In the data rows, 50 means zero.
Some points, each followed by its number:
"41 21 28 55 62 25 55 1 9 54 30 4" 0
"57 37 46 47 46 31 48 32 49 59 20 49" 1
"38 57 50 45 42 49 59 53 78 49 49 63" 2
"52 76 56 49 49 44 44 34 87 45 44 37" 3
"42 58 52 55 58 72 59 69 58 31 73 51" 4
"58 42 62 42 45 48 49 66 32 66 39 62" 5
"48 50 68 47 54 72 65 87 32 50 63 65" 6
"31 50 38 58 59 50 74 51 48 40 96 41" 7
"76 38 54 35 52 60 24 78 23 69 37 78" 8
"59 39 59 52 46 39 49 56 35 69 37 59" 9
"49 57 51 41 44 30 35 28 69 68 28 51" 10
"33 16 34 52 63 54 62 56 5 42 70 45" 11
"45 35 42 46 49 35 33 29 61 49 45 45" 12
"24 42 49 69 59 63 99 88 22 45 75 49" 13
"53 40 51 53 48 47 45 42 41 55 46 53" 14
"58 66 53 42 42 61 33 54 69 44 53 70" 15
"39 40 44 53 46 34 44 37 58 55 42 46" 16
"68 76 80 46 40 64 55 99 68 66 52 73" 17
"49 51 40 66 43 33 53 25 53 52 36 34" 18
"54 45 51 53 46 37 28 22 65 43 31 43" 19
"57 89 57 41 41 48 32 46 99 41 51 59" 20
"63 64 55 49 37 31 36 26 78 64 23 42" 21
"32 18 26 59 67 46 65 34 13 29 60 17" 22
"56 53 51 47 49 62 42 48 17 50 53 49" 23
"25 69 43 65 56 72 99 95 63 40 92 43" 24
"46 44 35 48 52 42 41 23 49 47 53 44" 25
"43 69 58 51 39 63 57 80 87 48 73 73" 26
"34 14 34 50 61 48 61 52 0 47 64 44" 27
"36 74 55 60 53 56 85 78 76 50 70 45" 28
"37 49 55 57 57 59 51 53 67 20 74 56" 29
"54 47 55 43 45 44 53 69 32 59 36 51" 30
"45 46 45 61 46 31 58 42 66 50 39 29" 31
"58 24 42 39 57 46 27 30 25 47 44 41" 32
"52 69 60 48 38 61 60 94 63 59 59 76" 33
"41 53 42 49 60 51 71 51 44 44 61 50" 34
"46 38 52 63 55 46 65 57 33 39 49 36" 35
"32 44 44 70 50 30 82 24 44 59 38 19" 36
"53 32 43 51 60 48 52 49 19 55 54 48" 37
"60 58 54 45 41 57 56 64 69 57 50 67" 38
"38 42 54 43 50 60 42 77 35 48 59 66" 39
"74 51 67 36 56 36 34 51 49 74 20 54" 40
"74 50 49 36 43 40 12 24 59 54 32 57" 41
"30 43 31 67 66 59 64 33 33 33 73 31" 42
"51 29 51 48 57 55 35 58 27 45 61 57" 43
"44 71 69 47 36 78 54 99 81 42 65 91" 44
"49 42 54 52 44 36 58 53 20 71 34 46" 45
"34 56 42 77 54 43 68 36 77 22 59 33" 46
"48 55 54 66 45 35 80 51 39 63 33 24" 47
"39 50 39 62 56 57 80 65 44 43 62 36" 48
"55 79 55 50 45 62 52 65 82 42 56 52" 49
"70 83 68 38 30 58 23 70 99 57 38 77" 50
"49 20 42 55 61 64 74 66 0 56 69 34" 51
"39 38 37 58 50 37 56 36 55 43 40 31" 52
"48 29 39 61 61 39 68 37 25 46 53 34" 53
"55 55 54 35 43 52 28 52 75 44 52 65" 54
"39 41 43 55 52 49 62 52 43 47 49 52" 55
"59 51 53 45 51 51 39 43 34 51 49 40" 56
"46 45 42 52 56 54 62 58 48 45 58 34" 57
"51 41 56 52 54 59 61 80 26 54 59 43" 58
"29 38 47 55 60 72 78 83 30 32 88 56" 59
"53 43 49 40 44 32 38 37 56 57 34 46" 60
"50 29 45 42 50 38 34 29 50 56 40 42" 61
"55 41 43 44 47 30 36 24 77 50 34 42" 62
"56 38 48 48 50 47 50 38 44 63 42 52" 63
"49 34 34 43 61 49 37 20 18 43 54 53" 64
"55 36 43 43 58 65 39 50 39 45 57 55" 65
"33 54 43 63 56 66 81 58 30 42 71 52" 66
"39 63 63 56 49 63 83 99 44 61 67 69" 67
"51 41 42 56 57 44 41 20 39 38 42 28" 68
"52 35 52 50 53 52 61 68 8 63 53 52" 69
"55 50 61 45 43 42 37 55 52 68 43 58" 70
"44 33 49 50 66 70 45 65 24 30 66 47" 71
"30 65 35 77 54 48 99 71 61 47 63 33" 72
"51 44 53 46 40 32 45 31 54 63 20 43" 73
"47 58 57 51 45 60 47 76 72 43 63 58" 74
"50 60 51 53 48 83 55 71 60 49 66 67" 75
"51 73 43 54 36 20 54 39 97 64 31 37" 76
"39 55 51 57 58 63 64 76 59 30 68 60" 77
"42 52 44 67 49 31 58 28 73 43 43 30" 78
"44 57 72 48 49 78 68 99 48 51 63 78" 79
"55 55 61 44 46 59 36 69 52 60 53 79" 80
"49 56 54 59 52 62 46 68 72 35 61 58" 81
"52 46 65 48 45 54 44 64 42 59 55 66" 82
"24 22 41 52 65 68 66 60 21 36 77 59" 83
"55 22 37 40 61 47 29 28 19 47 45 40" 84
"40 50 41 57 56 43 71 46 44 46 54 28" 85
"62 48 52 33 43 56 34 52 61 57 39 59" 86
"42 22 43 56 59 39 69 42 6 63 39 36" 87
"73 99 80 43 40 88 32 99 99 43 71 99" 88
"37 21 31 60 55 13 63 20 34 44 40 28" 89
"66 58 76 35 32 69 17 84 65 54 52 89" 90
"68 73 63 42 23 23 33 46 99 75 19 63" 91
"43 37 44 56 62 60 71 69 26 46 70 53" 92
"25 46 36 62 56 47 57 18 72 21 55 33" 93
"52 18 39 44 67 51 55 38 2 51 54 44" 94
"65 63 55 49 44 43 41 42 64 59 40 53" 95
"47 61 53 53 47 44 55 52 76 48 48 47" 96
"52 50 44 38 57 65 36 45 32 32 70 60" 97
"58 74 53 51 46 45 35 39 78 58 40 56" 98
"73 55 57 43 38 35 26 36 58 78 25 58" 99
"58 69 56 40 39 48 37 51 83 48 49 57" 100
"81 88 74 38 29 58 24 55 77 62 32 69" 101
"47 65 41 59 43 52 47 34 61 41 55 48" 102
"66 61 53 49 42 32 35 26 77 68 29 44" 103
"58 46 47 48 46 48 49 60 49 55 44 54" 104
"47 58 41 50 38 29 49 35 82 51 31 44" 105
"52 67 50 64 45 46 50 44 81 34 44 42" 106
"50 57 43 47 50 55 42 37 54 37 58 53" 107
"33 28 49 43 53 39 46 36 35 57 51 56" 108
"38 52 43 54 58 49 52 39 69 30 63 38" 109
"58 56 49 48 47 39 50 40 59 62 42 38" 110
"26 45 44 69 60 67 99 89 21 44 73 47" 111
"46 59 63 56 52 68 60 71 58 46 67 52" 112
"32 15 35 55 61 39 70 36 12 54 52 35" 113
"41 81 53 65 49 70 79 70 57 42 69 45" 114
"50 63 52 53 50 40 56 37 67 50 43 25" 115
"52 62 52 61 33 25 58 38 95 63 31 39" 116
"55 72 48 38 44 50 28 40 83 43 45 60" 117
"43 34 44 50 56 65 64 55 18 45 73 54" 118
"40 27 54 58 68 61 72 53 0 45 67 25" 119
"76 99 77 43 40 92 25 99 99 43 74 99" 120
"50 38 46 49 54 36 48 38 35 60 40 27" 121
"50 61 55 48 47 59 44 62 67 49 56 63" 122
"58 29 41 46 64 39 40 17 10 52 34 27" 123
"56 69 69 60 28 41 42 63 74 76 34 69" 124
"48 45 53 51 53 66 66 87 31 50 58 69" 125
"34 67 49 55 44 51 53 65 92 32 57 60" 126
"57 76 56 48 46 72 47 68 70 36 63 63" 127
"54 48 58 37 48 51 30 56 57 52 43 65" 128
"51 53 43 50 49 50 42 30 39 43 59 45" 129
"44 25 44 53 53 45 53 53 11 71 51 46" 130
"57 53 59 45 38 31 48 44 61 69 23 52" 131
"47 55 42 54 44 46 59 33 37 49 54 37" 132
"53 64 56 54 41 35 51 50 83 47 38 43" 133
"42 57 43 52 55 55 62 29 44 43 53 30" 134
"49 12 49 40 58 49 30 47 11 51 51 51" 135
"54 53 50 56 42 42 47 45 80 41 44 50" 136
"52 44 51 54 58 62 71 66 18 49 62 44" 137
"49 49 42 41 58 63 37 45 50 28 66 46" 138
"60 71 62 47 46 58 43 65 67 52 39 54" 139
"57 77 61 49 41 51 58 88 85 57 59 58" 140
"25 50 45 53 54 70 69 75 56 38 77 64" 141
"51 75 53 71 42 41 84 67 90 42 47 40" 142
"45 40 45 46 45 36 45 35 51 55 39 47" 143
"30 32 36 54 67 65 61 54 27 34 73 36" 144
"60 77 61 48 39 71 48 82 83 52 47 74" 145
"49 28 43 46 58 50 25 31 37 34 45 62" 146
"41 58 39 55 54 47 72 52 39 45 59 37" 147
"52 46 56 45 43 53 41 61 51 59 46 65" 148
"53 32 50 44 60 56 32 47 39 43 53 50" 149
"52 47 52 49 47 51 46 53 53 59 48 52" 150
"39 48 50 58 57 55 67 56 48 41 60 41" 151
"68 51 52 32 40 44 11 39 63 60 29 66" 152
"61 68 69 17 30 47 30 65 78 64 39 79" 153
"55 65 54 47 37 46 42 49 82 58 43 60" 154
"20 11 32 55 71 49 74 30 7 30 65 38" 155
"27 36 41 62 61 65 78 79 34 32 82 51" 156
"28 40 46 52 51 53 83 57 36 47 62 47" 157
"54 15 42 44 66 37 33 9 0 56 32 20" 158
"45 25 37 50 58 35 50 15 26 44 46 22" 159
"46 49 50 53 60 62 62 65 50 45 77 53" 160
"41 0 31 51 65 23 46 4 0 53 26 16" 161
"71 93 67 49 32 50 44 60 99 68 34 61" 162
"33 43 47 70 63 52 82 47 45 35 64 29" 163
"55 57 48 50 49 53 58 45 63 56 52 47" 164
"46 55 57 50 31 39 44 46 75 63 43 61" 165
"51 72 59 51 54 59 47 64 83 43 53 54" 166
"59 45 52 39 43 32 13 37 70 51 33 54" 167
"50 64 63 44 39 54 36 68 86 55 48 74" 168
"61 26 47 45 60 53 53 46 19 56 50 40" 169
"51 49 43 42 50 39 34 29 71 47 43 42" 170
"41 28 42 50 55 48 60 40 30 56 44 41" 171
"36 70 50 61 45 56 69 69 92 38 65 56" 172
"73 78 71 46 33 50 37 67 77 74 29 75" 173
"50 43 43 53 54 36 55 30 45 58 41 36" 174
"32 23 32 55 69 65 55 37 33 28 66 26" 175
"61 39 38 39 52 51 31 34 21 47 49 50" 176
"59 52 50 59 49 41 62 57 40 62 31 33" 177
"64 63 60 45 35 22 39 43 81 67 15 32" 178
"54 47 48 46 55 64 50 51 37 51 52 46" 179
"24 48 44 74 63 67 99 63 48 32 83 36" 180
"45 58 63 54 54 69 61 88 41 53 74 70" 181
"40 63 46 66 45 32 66 24 76 45 38 29" 182
"46 59 44 51 48 43 45 23 63 45 41 35" 183
"43 60 62 61 53 61 65 71 63 31 62 55" 184
"52 69 51 37 49 52 30 38 72 43 45 44" 185
"61 46 63 43 48 53 33 58 37 60 41 72" 186
"28 60 38 76 55 49 82 45 77 22 65 29" 187
"49 79 60 60 44 54 49 64 99 31 54 51" 188
"62 48 48 44 40 34 43 36 59 64 30 56" 189
"48 18 44 44 52 36 33 27 7 63 30 48" 190
"38 55 56 62 49 63 69 81 55 45 69 55" 191
"55 45 45 56 48 34 49 24 42 68 31 45" 192
"43 29 32 52 69 50 65 46 17 46 61 36" 193
"47 28 56 39 51 50 34 50 29 50 52 61" 194
"43 37 48 49 59 43 65 55 19 58 48 39" 195
"56 55 50 47 57 56 42 41 28 46 46 44" 196
"67 56 61 35 45 41 35 58 67 57 35 55" 197
"30 39 45 53 54 49 61 55 42 48 52 60" 198
"43 45 41 49 55 62 56 67 46 33 67 66" 199
"57 44 52 44 40 33 37 40 44 63 32 53" 200
"41 65 60 55 53 80 75 99 51 49 79 70" 201
"30 43 34 59 56 46 65 28 33 42 65 36" 202
"77 87 70 39 44 67 21 73 88 49 50 84" 203
"60 34 48 49 62 59 46 41 23 55 57 58" 204
"30 50 27 66 58 41 75 22 77 27 66 34" 205
"55 90 52 42 46 57 46 60 99 45 57 66" 206
"69 65 67 53 48 57 51 68 29 73 43 54" 207
"62 56 51 45 53 46 44 53 72 51 48 53" 208
"50 49 44 49 62 44 40 37 56 53 42 39" 209
"61 85 72 39 46 84 46 99 79 40 67 73" 210
"38 51 44 59 64 64 71 54 33 43 75 47" 211
"60 62 64 39 41 57 33 66 72 56 46 71" 212
"37 42 45 61 51 53 79 63 29 53 59 48" 213
"64 38 53 49 47 29 30 26 55 56 15 33" 214
"66 61 64 32 34 48 8 47 84 49 33 74" 215
"55 65 37 56 55 55 50 39 79 27 56 39" 216
"42 71 64 55 49 63 72 92 60 55 64 60" 217
"52 17 47 44 44 19 37 11 21 73 19 39" 218
"48 46 47 47 50 37 49 24 47 63 36 43" 219
"57 67 45 55 38 48 49 36 61 57 43 44" 220
"73 86 75 47 40 73 48 88 87 50 49 82" 221
"30 50 46 62 72 88 84 82 17 25 99 42" 222
"60 63 45 41 47 37 23 21 66 51 41 56" 223
"53 67 63 41 35 57 26 58 99 51 39 80" 224
"26 51 35 55 64 61 70 44 40 31 74 36" 225
"56 24 47 35 49 38 15 31 39 52 35 64" 226
"45 44 47 54 49 45 47 53 54 51 52 71" 227
"54 56 52 39 45 55 28 58 80 43 51 68" 228
"28 56 35 65 57 50 78 43 40 42 67 43" 229
"34 58 50 64 63 75 88 78 14 44 83 52" 230
"46 27 45 36 52 54 18 38 36 44 55 69" 231
"27 7 30 59 80 70 87 55 0 34 82 21" 232
"6 19 35 53 59 43 84 42 17 57 68 43" 233
"59 29 47 39 53 34 14 12 49 47 35 46" 234
"70 31 44 47 46 17 34 14 34 67 21 32" 235
"29 35 32 78 62 26 94 13 31 41 43 4" 236
"49 74 50 60 53 68 80 64 57 44 67 50" 237
"58 26 53 42 67 70 39 61 4 48 61 68" 238
"45 71 56 49 46 63 52 79 80 43 63 79" 239
"60 93 69 57 35 64 63 77 94 65 48 69" 240
"64 42 55 42 46 57 23 62 52 39 48 70" 241
"42 12 34 45 57 29 35 12 25 42 36 36" 242
"25 34 43 45 58 67 53 59 50 34 75 64" 243
"47 31 58 60 47 68 55 71 15 52 58 68" 244
"51 59 50 62 49 45 50 44 79 36 41 42" 245
"47 53 47 44 41 31 39 26 71 62 31 50" 246
"53 52 62 45 45 67 48 75 54 43 64 72" 247
"58 56 51 46 53 30 42 18 59 59 27 23" 248
"54 77 56 53 34 35 60 58 97 57 41 44" 249
"61 72 65 46 47 76 53 84 67 45 62 62" 250
"42 65 54 61 44 54 67 77 72 40 58 60" 251
"45 76 48 55 50 64 70 61 43 55 61 52" 252
"43 27 38 51 58 44 43 25 45 36 48 47" 253
"76 75 76 48 34 69 52 99 72 59 51 73" 254
"43 67 57 58 46 56 68 76 70 43 57 61" 255
"40 82 45 49 41 54 57 45 90 40 67 51" 256
"33 22 27 63 63 50 61 26 19 30 49 32" 257
"47 35 43 54 59 35 54 25 32 47 40 20" 258
"40 24 33 58 69 48 79 36 0 50 66 31" 259
"54 44 43 49 53 34 39 22 40 57 39 41" 260
"45 50 35 43 42 26 14 0 69 42 32 46" 261
"46 64 51 56 47 61 75 80 69 46 69 54" 262
"38 59 40 46 58 66 73 63 31 48 79 54" 263
"45 44 48 54 52 45 63 52 42 54 47 38" 264
"46 75 56 61 47 62 75 73 55 51 63 44" 265
"80 59 64 31 38 46 10 41 71 62 31 70" 266
"66 53 61 41 49 62 20 64 61 45 47 63" 267
"68 67 56 47 42 35 27 23 83 49 28 34" 268
"52 74 56 51 50 60 54 66 83 48 55 55" 269
"43 73 52 55 42 60 55 75 96 36 67 55" 270
"30 84 57 59 42 63 78 86 98 52 68 67" 271
"82 44 65 37 46 47 26 60 34 74 25 48" 272
"41 47 44 60 56 53 73 62 33 60 52 49" 273
"43 66 47 56 48 57 51 44 85 28 61 42" 274
"66 83 70 48 49 85 55 97 71 43 67 76" 275
"56 65 55 43 47 60 43 50 65 54 53 59" 276
"67 52 55 39 42 34 22 47 65 70 24 56" 277
"55 22 50 50 66 48 55 47 0 61 43 30" 278
"54 55 51 52 53 62 45 57 39 49 61 54" 279
"52 49 44 40 42 32 23 25 77 54 35 66" 280
"48 20 43 33 55 51 21 38 27 50 58 66" 281
"61 28 57 42 63 63 35 50 3 41 55 48" 282
"68 81 59 38 37 48 10 40 99 47 43 52" 283
"84 68 67 39 38 53 15 59 66 64 24 68" 284
"66 56 59 47 33 29 28 43 81 67 29 45" 285
"46 59 44 60 52 71 53 56 53 32 77 63" 286
"75 76 79 42 30 50 39 77 71 73 31 72" 287
"32 60 39 62 53 44 84 41 74 23 65 28" 288
"46 42 43 48 45 35 41 36 58 48 51 58" 289
"57 50 44 48 54 23 59 33 51 51 41 35" 290
"56 45 61 44 44 50 48 66 34 77 40 60" 291
"61 63 57 46 47 37 40 41 75 55 30 42" 292
"74 80 86 36 27 75 30 96 71 59 42 98" 293
"40 18 41 55 60 45 67 43 2 59 52 45" 294
"52 48 46 45 58 65 37 54 50 33 67 52" 295
"51 59 50 45 42 40 32 40 89 44 51 48" 296
"59 61 66 42 40 54 37 68 72 50 46 70" 297
"44 11 50 44 63 41 34 28 13 45 48 41" 298
"51 72 58 59 41 63 81 87 53 63 57 67" 299
"66 76 67 46 28 42 33 59 99 64 33 63" 300
"69 70 69 48 40 58 43 73 75 41 38 65" 301
"64 56 65 44 47 62 44 74 40 62 46 64" 302
"48 74 53 56 44 48 49 58 92 35 60 50" 303
"52 65 51 50 35 38 48 43 84 59 38 60" 304
"62 73 68 38 35 63 36 81 85 55 46 80" 305
"41 43 50 47 43 30 45 28 60 55 36 45" 306
"70 40 52 37 49 34 31 21 32 65 22 31" 307
"35 56 56 61 56 56 67 65 56 35 66 45" 308
"46 68 65 43 40 69 46 83 67 52 60 79" 309
"57 56 39 47 40 31 19 0 66 41 32 43" 310
"40 49 40 52 60 48 56 31 30 45 55 45" 311
"58 41 52 52 50 58 59 55 18 57 55 48" 312
"42 56 52 56 53 63 77 83 52 33 67 57" 313
"63 44 58 36 48 63 18 59 55 37 46 69" 314
"34 63 67 56 48 64 78 93 43 64 66 63" 315
"33 21 33 59 58 37 68 39 14 42 53 28" 316
"49 77 52 48 43 47 41 34 89 51 46 33" 317
"32 34 39 57 50 38 69 41 18 50 54 30" 318
"57 48 54 40 42 38 14 28 69 56 34 63" 319
"71 72 70 47 46 71 11 65 67 45 54 84" 320
"70 89 58 46 29 20 30 27 99 75 13 51" 321
"58 65 48 49 40 59 37 28 79 67 35 44" 322
"38 36 41 49 57 64 54 64 48 35 66 62" 323
"53 37 51 48 38 36 57 51 24 69 35 42" 324
"45 67 44 57 39 22 28 10 99 40 31 35" 325
"39 19 28 50 62 40 51 0 0 44 47 27" 326
"32 22 34 57 60 50 63 39 23 38 56 31" 327
"58 58 53 47 52 57 54 63 49 54 51 47" 328
"55 57 53 40 47 53 39 50 62 49 49 51" 329
"33 21 31 53 58 39 56 31 31 40 57 29" 330
"46 87 58 71 40 47 85 62 98 42 51 33" 331
"44 85 64 44 31 46 66 75 94 59 44 65" 332
"32 51 36 58 59 73 63 52 25 31 84 52" 333
"42 39 41 42 50 43 50 36 51 43 52 58" 334
"52 75 64 56 43 61 78 92 59 65 55 63" 335
"37 3 22 57 58 12 61 0 0 67 23 4" 336
"86 65 66 37 41 48 16 54 69 68 34 67" 337
"38 12 24 58 59 40 44 8 28 29 52 26" 338
"48 34 50 40 50 53 37 53 33 53 46 65" 339
"50 57 45 61 51 48 75 49 63 52 59 45" 340
"46 30 52 42 55 51 34 49 33 47 55 61" 341
"34 40 44 53 52 50 66 57 42 50 57 42" 342
"40 43 50 48 47 39 54 46 56 58 50 65" 343
"49 83 67 53 39 63 56 88 99 41 62 74" 344
"32 30 29 54 66 33 66 14 39 45 60 21" 345
"48 42 45 59 56 60 70 60 18 52 64 47" 346
"49 43 41 56 48 24 66 30 20 66 34 28" 347
"49 54 47 53 52 66 57 57 9 47 59 59" 348
"53 47 59 52 48 60 61 76 39 53 49 50" 349
"61 38 49 43 54 53 46 53 35 55 53 62" 350
"49 52 48 48 58 68 56 57 42 35 72 54" 351
Which point above is nearest to each new point? Its number follows each.
"68 60 68 52 34 60 54 62 33 71 40 54" 207
"41 30 47 50 58 59 67 67 5 59 57 53" 69
"47 48 53 52 58 67 66 71 44 44 67 51" 160
"75 31 66 36 46 63 26 71 19 58 39 76" 8
"42 66 49 69 43 49 69 67 93 36 63 52" 172
"60 65 58 51 42 64 45 61 61 48 58 66" 122
"35 56 46 59 58 49 64 42 60 38 61 32" 109
"50 72 70 44 46 77 52 99 79 42 73 87" 44
"43 67 45 56 56 71 45 50 54 25 75 65" 286
"34 11 32 65 64 41 52 12 28 27 53 19" 338
"56 43 52 54 55 63 55 71 38 46 55 53" 349
"44 25 43 47 57 49 46 52 23 49 56 42" 37
"52 44 48 48 50 44 40 42 44 54 44 56" 14
"62 58 52 45 29 32 38 46 62 73 20 53" 131
"51 55 55 46 50 63 52 82 57 48 63 66" 247
"38 9 21 55 56 16 65 0 0 69 26 0" 336
"52 28 41 41 70 67 44 55 20 35 75 53" 71
"33 57 43 68 58 47 67 38 71 33 62 35" 46
"56 43 59 47 46 41 48 50 43 71 38 54" 9
"53 61 69 48 46 77 64 99 50 56 71 83" 79
"40 45 41 51 58 65 54 50 61 23 71 49" 29
"50 44 55 50 50 56 55 78 41 52 52 59" 349
"64 79 63 50 47 54 41 61 75 56 43 65" 139
"39 34 28 52 52 33 39 0 25 44 45 24" 159
"58 39 44 46 52 49 44 31 20 53 49 43" 176
"35 49 50 70 58 52 82 52 42 34 65 31" 163
"48 25 49 52 61 47 60 45 0 64 40 24" 278
"36 66 49 79 40 31 66 30 81 46 38 29" 182
"37 32 50 51 61 79 62 89 10 34 82 61" 59
"53 34 39 33 55 58 25 23 40 34 54 50" 146
"71 49 61 33 41 41 12 39 61 58 32 67" 152
"59 26 47 44 58 37 39 18 15 55 32 29" 123
"60 30 41 52 58 37 39 20 16 56 36 28" 123
"49 92 66 46 25 45 47 70 99 61 42 74" 332
"37 27 36 55 55 39 40 25 67 27 54 39" 253
"60 43 51 39 42 37 19 28 72 57 32 64" 319
"56 40 38 50 65 36 49 36 36 57 48 27" 121
"40 67 46 54 52 67 73 77 65 41 71 51" 262
"58 27 51 33 49 44 14 33 33 58 38 67" 226
"29 28 45 42 52 42 47 36 33 54 51 52" 108
"48 80 60 55 33 58 61 80 96 44 56 67" 344
"60 40 58 42 47 42 33 44 42 55 30 53" 200
"61 55 56 43 47 61 21 64 63 47 44 67" 267
"57 56 60 61 53 39 66 51 39 66 28 31" 177
"35 58 44 57 58 61 66 50 36 41 67 43" 211
"67 71 56 45 38 45 27 38 54 62 34 52" 95
"60 38 49 46 46 40 37 46 43 58 27 54" 200
"44 45 40 52 62 54 57 37 29 45 58 39" 311
"67 45 51 32 50 43 24 26 34 53 30 49" 307
"46 62 45 62 53 44 79 53 67 51 56 41" 340
"35 31 44 46 52 46 49 38 36 61 53 50" 108
"36 63 39 59 48 51 71 57 63 54 63 56" 340
"38 50 39 60 50 32 69 22 40 58 39 18" 36
"54 32 47 42 51 43 24 27 37 54 38 62" 226
"54 28 48 47 61 42 54 49 14 53 58 50" 37
"50 21 42 40 57 53 26 30 34 35 42 61" 146
"67 72 69 42 43 60 32 81 81 62 43 85" 305
"29 61 33 67 51 45 81 28 57 42 65 36" 229
"51 40 42 56 58 39 45 15 41 41 41 25" 68
"59 30 42 45 56 39 35 27 19 53 30 29" 123
"43 68 47 71 46 36 66 31 78 47 42 26" 182
"61 74 70 42 35 53 39 83 84 67 50 83" 305
"51 25 41 40 57 35 33 24 6 58 35 52" 190
"31 34 35 71 65 51 73 26 38 29 67 19" 42
"43 43 48 46 59 53 58 58 48 51 60 41" 57
"62 39 58 41 42 38 25 35 37 72 22 60" 200
"62 77 66 40 27 37 36 60 96 66 30 69" 300
"37 44 48 51 49 43 64 44 44 51 47 54" 55
"47 81 62 54 41 66 54 87 99 42 58 74" 344
"57 65 51 58 45 37 49 46 84 45 41 41" 133
"67 63 75 35 39 74 11 87 69 54 52 99" 90
"61 89 65 53 45 71 57 88 93 48 65 71" 344
"37 55 38 49 55 70 43 42 54 36 76 68" 286
"45 55 40 52 49 49 50 31 42 49 50 34" 132
"55 34 48 48 60 61 46 47 26 50 59 59" 204
"52 37 46 49 61 54 50 49 19 41 60 46" 37
"51 49 54 52 50 56 61 73 39 49 54 58" 349
"45 22 29 53 62 24 54 5 15 55 35 6" 0
"42 58 59 50 43 50 69 71 44 65 46 52" 349
"71 66 68 54 35 38 45 62 70 77 21 53" 124
"44 62 47 53 53 73 48 56 54 33 74 63" 286
"42 65 46 45 52 40 50 54 77 50 53 42" 96
"81 49 64 36 47 48 29 52 39 69 25 43" 272
"61 46 64 49 47 34 46 53 27 69 36 57" 9
"52 29 51 43 56 57 32 63 25 39 59 54" 43
"54 34 53 41 57 58 31 48 44 39 56 53" 149
"58 43 58 51 45 42 48 57 27 71 27 56" 9
"29 44 39 56 56 59 54 37 60 31 59 48" 109
"49 54 53 52 56 45 61 44 60 48 53 40" 164
"34 60 52 64 61 77 88 89 8 48 80 50" 230
"57 63 51 47 47 49 24 38 72 43 45 44" 185
"45 28 43 42 50 61 38 52 23 35 66 52" 43
"41 13 47 43 60 49 36 43 15 45 59 57" 135
"74 77 72 42 36 52 38 61 75 71 30 70" 173
"37 34 31 63 63 48 67 39 27 33 55 26" 327
"40 56 41 59 57 54 74 49 41 48 62 38" 147
"58 66 52 43 48 51 35 32 74 44 47 43" 185
"59 68 59 47 51 49 53 51 58 65 38 49" 95
"40 25 47 43 58 52 54 56 18 49 53 51" 37
"40 49 46 62 49 30 61 23 69 41 42 28" 78
"55 22 52 35 48 38 8 28 36 54 34 62" 226
"41 21 36 57 67 47 73 38 0 55 61 32" 259
"46 19 39 51 60 48 61 53 0 59 54 47" 294
"40 63 55 53 51 77 72 99 51 42 69 71" 201
"55 66 57 45 36 41 35 52 88 60 42 60" 154
"60 53 54 50 48 49 65 59 48 59 46 45" 328
"48 49 35 50 51 41 43 21 43 45 53 44" 25
"57 54 60 41 38 42 43 55 50 65 34 58" 70
"49 24 46 38 57 51 27 34 40 36 45 55" 146
"65 43 52 41 45 42 33 35 40 61 35 52" 200
"54 49 45 38 49 46 36 34 63 47 47 43" 170
"50 59 44 51 50 42 37 21 65 45 46 34" 183
"45 86 67 56 36 48 65 74 92 60 44 60" 332
"54 20 47 40 45 27 33 16 14 70 18 38" 218
"52 65 57 46 36 31 54 52 69 73 32 48" 131
"42 42 37 51 58 46 52 38 30 43 57 36" 311
"32 18 34 51 56 39 70 39 12 53 51 33" 113
"39 53 46 54 58 48 73 41 46 48 63 26" 85
"57 14 36 45 66 43 34 9 0 51 35 14" 158
"60 49 38 55 43 23 34 26 78 42 28 42" 62
"46 72 56 61 35 37 66 60 88 56 46 40" 249
"57 33 49 47 55 44 59 42 4 60 42 27" 278
"60 36 54 38 45 38 39 46 33 69 31 47" 200
"27 49 41 59 71 89 87 85 19 26 96 48" 222
"54 24 41 45 72 48 50 42 3 46 55 33" 94
"80 80 71 39 32 58 17 64 98 61 35 75" 50
"48 62 40 53 48 44 43 25 66 43 47 31" 183
"36 27 45 53 52 55 64 56 18 50 63 57" 118
"45 67 49 57 50 68 69 68 42 50 60 48" 252
"77 84 68 39 39 72 26 74 87 47 53 83" 203
"63 41 55 49 46 41 38 44 46 62 33 49" 200
"55 71 48 41 41 52 25 31 88 46 51 67" 117
"40 64 51 69 45 30 66 27 77 48 41 22" 182
"54 58 54 49 47 60 45 52 22 46 54 54" 23
"65 61 67 47 47 63 48 77 43 64 49 71" 302
"55 37 51 38 59 60 33 38 42 43 58 47" 149
"53 50 46 49 49 43 33 23 35 53 36 40" 260
"51 50 58 44 45 50 43 64 33 74 40 64" 291
"45 33 52 56 54 47 61 54 27 54 50 42" 195
"50 53 48 52 59 68 66 69 48 44 71 51" 160
"44 62 47 70 45 38 81 54 68 48 48 26" 340
"43 72 54 55 51 63 51 71 90 33 67 61" 270
"48 73 51 65 18 48 73 66 86 40 56 44" 142
"38 0 26 50 60 19 47 1 0 57 40 14" 161
"35 27 29 46 67 60 26 14 15 24 74 52" 64
"70 48 55 45 45 36 38 40 45 65 33 44" 200
"34 21 31 51 63 42 56 27 30 38 55 32" 330
"61 72 60 44 32 53 37 64 72 70 32 73" 173
"67 77 70 46 44 76 52 95 49 51 62 62" 250
"50 63 50 50 47 44 52 53 79 49 52 44" 96
"47 74 63 59 55 74 84 97 50 47 77 64" 201
"62 55 54 52 43 38 50 42 48 64 31 32" 110
"54 99 60 47 31 61 42 59 99 43 50 70" 206
"48 40 47 54 56 38 65 41 45 56 58 40" 264
